Each pair is two rows. How far apart are they, by a hidden measure? 0 means very close, and 30 very far. Two or three weighted sums of its numbers give each row a place; it is the straight-line distance between the places.
[-11   1  11  -1 -24  -1 -26  30  12   7]
[ 24  24 -30  24   8  20   6 -11  -8   5] -> 12
[ -7 -18  30   4 -26  16  -5   0   1  -9]
[ 12   6 -18 -19  28 -28 -14 -24  14   6] -> 9
[ -8 -18 -13 -32   4 -19  26 -42  10   5]
[ 54 -19  -7 -44 -15 -11   3  25  17  -3] -> 10
[ -9 -11 -17  16   1  16  15   0  -8 -17]
[ 11  -5  43  22   3  -7 -36 -27 -11  34] -> 16
[ 12 -23   9  15 -10  -1 -40 -26 -15   5]
[  7 -11 -22 -12  18 -11  27  43  16   3] -> 17
[  5  -8 -10  44   4   9 -12 -35 -11   8]
[ -5  51  14  -2  26  30  13  53 -51   0] -> 13
[-11 -16  48  -2 -10  18 -30  16   2 -19]
[  6  14 -17 -19   9   0  -8  50  40 -11] -> 5
[ 12  -8   1 -28   5 -17  -7  51  19 -14]
[ -2  -3 -16   3 -23  15 -26 -24  20   6] -> 11
[-12  40 -16   7  35  22  14 -30 -52 -26]
[ 11 -25  -6   9 -12   6 -14   6 -11  -1] -> 16
[  8  -6  17  32  14   5  -4 -13 -36   6]
[  9 -25 -12   7  -8   0  45   5 -16  -3] -> 7
[-20  -8  17  16  -8  32   7   2 -11 -17]
[ 22  71 -13  -2  50  26  11  21 -37 -13] -> 12
[ -7 -19  -4  -7 -12   2  -6   1   5 -16]
[ 22 -19   6  16   1 -14 -11 -22 -19   8] -> 14
[ 20   0  24 -28  17 -39   6 -11   8  12]
[-15 -17 -20   9 -13  20 -17  10   9 -11] -> 13
[ -9 -14 -12  -5 -12  -8  23 -13  14 -58]
[ 24  13   0 -14  19   0  -6  -2  12  -1] -> 6
[  9  -2  71  11 -11  16  -4 -15   8  21]
[-15 -20 -35  17 -25  18  30 -19  -8 -14] -> 10
[ -4  -4 -10 -10   7 -22 -14 -13   3  30]
[ -1  -6 -24 -41  -1 -34  -8 -34  12   7] -> 4
[ -6  -6  37 -16 -12 -12  -9 -21   4   6]
[ 11  -4  41 -16   4  -5  -3  19   2  12] -> 2
[ -5   1  29 -48  13 -27   7  10  21   6]
[  2 -11 -19  38 -16  31  -3 -14  35 -12] -> 14
[ 64 -96  -6 -49  -2 -13  20 -14  25  12]
[-20 -17   6   8 -19   6 -34 -17  -4  -6] -> 11
[ -4 -14  19  37   6 -10 -14 -20 -18  -6]
[ -1 -25   6  10 -11 -24 105 -10  -9 -11] -> 15
[ 33  -5  24 -26   1 -23  -1   3  12  -9]
[  5   1 -19 -34  15 -17 -28 -10   9  -2] -> 6
[ 64   7   6 -39  -6  -3 -20 -18  22  10]
[ 20  40  -6  -5  32  17 -16 -30 -49 -41] -> 11
[-41  25  14 -13  40 -36 -21 -15  16  27]
[  9   8  -3 -27 -13  -4  13  13  18  -3] -> 6
[ -9   1   2 -23   1 -21 -12 -13  12   1]
[ 24  27  -5  -4   9   5 -12   7  11 -11] -> 6
[-31  -9  -2  19  -6  22 -18 -22  -8 -19]
[  5  19  -8  11  20  21 -23  30 -48 -15] -> 8
[ -2  17  19 -26  11 -12   1  -8  13  -9]
[  4  -9 -42  34   2  10 -18   5 -19  -6] -> 10
[-12  -5  24   7  -7   4 -10  61  -1   2]
[-25 -13 -28  30   2  26 -16 -26  -7 -15] -> 9
[ 13  11 -27  10 -10  25  -8   7  -2  17]
[ 19 -33 -28   5  -7   2   0   9 -12   7] -> 7
[  6   1 -10  18  -3   3 -23 -19   2   4]
[ 29   4  28 -26  11 -17   5  -8  18   8] -> 6
[ -6  30  -3  11 -21   1  -5 -23  19   4]
[ 13  10  39  -1 -15  13  79  -8   5 -15] -> 11
[  8   2 -17 -20   7 -38 -29 -22   4  -7]
[ 16 -17  -7   8  -8   7  -7   1  -2   6] -> 4
[ 11 -15 -12  27   3  11 -19 -18  -3  16]
[ -8 -10  -8 -35  21 -31 -19 -20  10   3] -> 12
[ -6  14 -17 -37   6 -29  29 -12  11  13]
[ 10 -26  11  24  -8  14 -10 -11 -26  20] -> 12
[ -9  13  14   4 -17  13  -7  29  11   6]
[  8   4  10 -12  13 -17   1   3   4  -1] -> 8
[  3 -17   9 -22   9 -29 -15   9   0  12]
[ -3 -11  -6  15  -4   1  38  -9 -17  -6] -> 4
[ 11  11  -5 -19  13  -6  20   2  18   1]
[-15 -30 -15  -5  -2  11  13   3  -4 -30] -> 6
[  0 -14 -43 -33  -7 -24   1  23   1   7]
[-22   0 -13 -12  -9 -19  39 -18   2   2] -> 3
[  0  60 -18   7  49  33  12  -8 -42 -16]
[ -3  -9  -1  38  13  12 -21  10 -13  16] -> 18
[-14 -17  -2   2  -1   5  -9  -1 -12 -21]
[-27   3   4 -15  -1 -17  -9  24   9   9] -> 4
[  5 -10   0  10 -11   6 -29 -26   4 -14]
[ -1 -20  62   8  -1   9  37  47 -18   8] -> 10
[  5  69  19  -8  29  35 -23 -19 -37 -28]
[  7  -8   0 -17   6  -8 -34  -7   3  20] -> 14
[-28  -4 -15  -2   4  -6 -26  -8  -6   0]
[  3 -21 -17  11  12   5 -15  39 -14   3] -> 2
[ 20 -19 -33  13 -21   4  39  -8  13  19]
[  1  -6  43 -36   9 -10  10  30  10 -12] -> 16
[ 14  -7 -19   9  -3   3  12   0   4  12]
[ -1  -2 -41 -14  -5   2  54   6  11  14] -> 9
[ 23 -24  16  22  -2  15  18 -13 -22   6]
[-10  -7 -10  20 -12  15  12   4  -1 -22] -> 8
[ 14  -8  -7  60  22  17 -10  -4 -21  -8]
[-24  -2  -2  16  46 -29  41 -23  10  11] -> 15
[  6  -8  -9 -18  -2  -9  -8  12  19  -4]
[ -9  -9  11   9  -7   7  28 -34  -9 -13] -> 5
[-13  -8 -37  24  12   3   9  -8 -20  10]
[ -3  -6  23  14 -18  10 -47  32   1   9] -> 14
[ -2   6  30 -34  13 -31  -8   6  12  -7]
[ 10   7 -26 -21  -2 -14 -10  -5  24   7] -> 6
[ 24 -12 -22  14 -13  21   4 -17  -7 -15]
[ -1 -16 -14   3  -9  -8  -8 -21 -17   0] -> 6
[-54  47  -9   1  54 -22  30   2   7   0]
[-38  -6   2  82  11 -27 -12 -23   5   6] -> 25
[ 19   0  47 -24   6 -19  -4  -7  16   8]
[ 57  -1 -39 -30 -14 -13  27  -8  10  27] -> 14
[ 43  17 -27  12  20  -4 -18  28   1  18]
[ 10  -6   0 -31  10 -28 125 127  28  15] -> 25
[-14   0 -21 -15  12 -27   7 -15  -2 -15]
[  0 -19 -16   6  -9  11 -29 -27  -1   0] -> 11
[  4 -20 -19   4 -14  -1 -29   6 -19  14]
[-42  -6  -7  -4   6  -6  -4   9   5   1] -> 15
[ 11  51 -11   1  41  41 -21   2 -43   0]
[  6 -10 -12 -36   5 -31  -2  10  21 -12] -> 14
[ 28 -11  10  24 -11  23 -25  26  11   8]
[ 16  13 -22 -25   2 -16 -31 -28  17   5] -> 9
[ -6 -17 -11   7  -6  10  17  -3   2   1]
[  8  -3   3  98 -11   1  -3 -31 -15  19] -> 23
[ -8 -21 -24  14 -24  13 -17  39  -2  -5]
[-12   2 -33 -16  -7 -15 -15  -5   2  -2] -> 7
[ -2  55 -34  11  18  22 -13 -34 -49 -30]
[  6   9 -21  10  -4  18  -1  -4   5  17] -> 10
[ 11   3   0  38   3  10   6  -2 -28  18]
[  3  -2   2   2 -26  11 -17  -8 -51   6] -> 2
[ -2  12  41   5 -10  -2   8 -12  12  13]
[  4  -7   0  40 -36  25  18  -1  28  -7] -> 5
[ 10 -20  16  13  -5   5 -26 -29 -14  -2]
[ -9 -12  -8   6  -6  11  16 -18 -13 -24] -> 9
[ -36    6  -12   60    1    6  -33    6   20 -127]
[ -1   4 -10 -30 -12 -21 -16 -23  11  -3] -> 19
[-36  -3  -5  63  17  20 -11 -10  -7 -16]
[  1 -15  50  16   0   6 -21  -6  -7  18] -> 7
[ -9 -18  30  32   2   5   7  -1 -39  16]
[  2 -14  -1  18 -16  20 -17   8   1 -11] -> 9
[  9   6  47 -23   1  -1 -35 -25  16  -2]
[-42  -7 -27  20  -4 -13 -21 -29  -1  -9] -> 9
[  9  -5   0 -31   2  15   0   6 -30  12]
[  1  -4   1  29   3   1 -11   2 -17  22] -> 11
[-11  -5  -3  45   0 -25  -7 -28  12  -9]
[  3  -3   1  30   5  12   4  15 -23  12] -> 5
[ -2  16 -29 -59  12 -17  -1 -15  19   9]
[  5 -11 -49 -30  15 -18  19  22   9  -2] -> 6
[-25  30 -33  36  29 -11 -13   1   7   0]
[  9 -18  -3   4 -15   4  30  -8   1   0] -> 4
[ -2   0 -31 -37  17 -30  30   4   7  19]
[ 12  17 -13 -57  -1  -5  -8  -6  17  -2] -> 11
[  4 -29 -13   6 -13  16   6 -15  -2 -18]
[  4  44 -23  -5  21  29  48  -9 -46 -32] -> 14
[-11  -4 -12 -18 -17 -13  35 -32  14  20]
[-21   7  46 -20  -3 -13 -26  44   6  -1] -> 12
[-35   8  -6  -4  -9 -14 -22  -8  12  -3]
[ -4 -20  18 127  -2   2  57 -26 -13   8] -> 17
[ -9  -2 -24 -22  -6 -17  -9  50  15 -25]
[-26  14  30  -2   0   6 -11  40  59  -6] -> 14
[ 78  -4   7 -19  -1  -2   1 -14  32   6]
[ 18   0   9 -29  18 -23 -13  -3 -12  15] -> 10
[-16   8  11 -32  21 -33  47  27  10  16]
[  4 -23   5  17   1  -1   0  -1 -13   2] -> 13
[  -2 -127  -26   -7  -16   -2  -18    2   22    6]
[ 15   2  16  31  -8  19 -11   7  15  11] -> 17
[  5   1  19  -5  24 -32   3   4  13   8]
[ -6  -4  -2 -10  -5  -8 -14  29   7   5] -> 4
[-18  -4   5   9 -22   4  -6  38  20   7]
[-29   1 -26 -12   0 -11  15   5   8   5] -> 11
[  0  -8 -31  -5 -30  -2  22 -10   9 -14]
[ 14  15 -25 -13   9  -5  12  15  27  -9] -> 6
[ -5  20 -33  13 -15  15  -4  -7  26   5]
[-53  24  -2  27  21 -12  27 -29  10  11] -> 10
[ 13 -12 -19  28 -14  30  35  -7  -1 -17]
[-25 -21  16 -10 -11   2  17   4  18  -9] -> 11
[13 -6 -1 11  3 -1 29 19  2 24]
[ 12 -13  -2   9  -6   5  29  12 -27  -3] -> 3
[ 81 -13 -16  47 -22  20   8  45   4  -3]
[ -1 -10  35   1 -24   8 -20   1  -1   7] -> 14
